In the rows, zero is written as 128.
One turn sends every row of this set to another row. A few are shown first. Where does it send the rows asked after them?
samap: [153 119  96 140 168 121 152 143 145 118 132  96 104 150 159 142 126 136
 120 162]
siki: [144 114 131 118 103 114 161 107 100 168 118 152 119 142 124 155 136 142
 108 115]
Vel: [151 113  95 127 150  78 120 116 157 134 146 113  80 129 103 126  96 180
 100 132]
Vituk: [141 101  80 138 128 164 109 127 134 142 159  86 141 130  95 148  94 167
 140 127]
dep: [132 117 147 150 130 128 102  96 139 131 121 109 125 129 107 119 120 130
 146 169]
Zarep: [137 137 101 107 141 105 152  90 157 177  94 125 116 108 133 150 148 157
 112 139]
vig: [145 102 113 111 152  93 156 109 109 140 127 139 102 156 134 120  87 154
 144 132]
pum: [141 148  96 101 129 165 145  96 104 172 116 115 112 105  93 123 111 140
 129 108]
zuzim: [118 110 124 149 138 134 104 113 147 151 136 118 130 140  96 126 134 130
 153 174]
vovab: [156  97 118 145 147 112 148 160 103 134 110  93 115 141  94 106 113 145
 126 118]
denu: [112 143  73 150 148  93 131 151 141 118 157 151 112 113  98 131 125 170
  95 121]
bub: [146 110 115 115 129  97 116 118 130 169 140 111 131  91 138 108 103 127
  83  93]
rela: [125 166 107 139 151 107 156 112  94 145 111 110 129 123 116 126 142 148
 144 158]
bapo: [125 144  85 124 136 169 108 103 165 135 147 139  98 109 131 141 136 138
 137 120]
sasin: [125 134  90 142 110 141  98 123 134 166 114  81 156 120  81 135 126 141
 135 146]
Lotol: [102 126  80 132 135 109 142  91 143 178 102 135 146 152  99 118 126 148
 111 153]
Dapeg: [119 140  63 109 154 136 119 126 164 115 119 129 149 139 144 125  91 148
 106 152]
tano: [119 156  90 123 128 132 123 167 141 133 146 104 149 131 122 112 111 121
  79 149]
rof: [155 127 103 111 145 129 158 147 101 136 140 108 159 124 145 149 112 143
  75 111]
Kaves: [104 112 101 167 131 114 147 137 121 140 129 144 128 116 114 110 134 143
  95  77]
Nukog: [156 117 106 141 111 161 102 136 133 130 137  81 134 118 100 147  83 157
 144 119]
zuv: [123 138 105 166  91 106 120 146 132 119 104 136 101 154 125 112 107 147
 119 108]
zogu: [148 138 107 153 121 101 136 116 120 178 107 135 101 108 111 176 107 160
 151 125]
Ful: [153 146 120 135 154 126 164 135 117 117 137 130 138 161 107 112 111 188
 110 112]
Vadit: [141 135 105 128 130 132  86 111 125 172 127  91 149 107  71 150 126 139
 119 154]
Vusov: [131 135 103 147 107  89 101 128 127 154 113 143  94 121 127 113  98 139
  98  87]
ziz: [173 146 118 106 123 111 114 132 116 109 150 111 129 118 139 169  83 166
 110 123]
vedu: [161 131  77 105 130 153 137 134 150 161 139 108 101 133 135 156  76 130
  93 127]
Mupu: [161 131  80 129 115 144 111  94 134 136  94  81 136 132 121 121 125 158
 105  90]
tatak: [153 130 129 133 128 108 100 149 126 135 106 137 108  78 120 142 147 129
 117 104]
mafu: [152 122  98 128 143  98 101 143 155 137 136 133  83  88 123 133 137 158
  96 101]
kidi: [141 161  61 104 142 151 121  93 132 108 121 118 115 144 107 126 118 161
  94 124]
Zugad: [163 134 127 113 109  99 144 103  95 152 120 131 111 156  92 153 113 165
 135 121]
feger: [126  94 134 107 172 118 150 122 132 133 162 148 124 123 121 145 125 154
 129 153]
mas: [108 133  83 152 126 123 117  88  94 120 142 144 132 125 126 106 106 144
 103 102]
Vap: [113 116  91 151 133 132 148 170 168 159 140 130 135 127 115 131 141 156
 104  93]
gaki: [130 109 129 163 107 135 136 131 149 142 148  97 150 124 141 155  89 150
 136 153]
vebom: [142 113 143 154 128 136 120 140 148 145 155 115 138 122 124 167  92 140
 143 161]
limid: [118 125  92 165 150 110 149 106 134 134 138 122 124 102 117 163 156 180
  83 127]
rabu: [141 152  69 103 170 115 125 143 166 126 115 106 154 109 136 135 117 165
  97 126]
Gof: [169 135 130 135 157 117 153 143 126 132 113  97 167 142 123 103 130 157
 103 123]
Folif: [125 103  88  86 125 145 125  99 142 154 121 139 111 106 131 184 132 146
 125 121]
doda: [129 144  77 119 149 108  96 154 141 140 151 163 106 115  79 134 106 155
 130 120]
bise: [133 111  69  83 130 116 102  93 143 136 100 141  97 123 133 143 118 128
 124 125]

Zugad turns into Folif
tatak turns into doda
Now find these:
Lotol turns into Mupu
vig turns into Zarep
bapo turns into tano
bub turns into Vel
dep turns into Vadit
mafu turns into denu
Nukog turns into vebom
rabu turns into Ful
vedu turns into samap

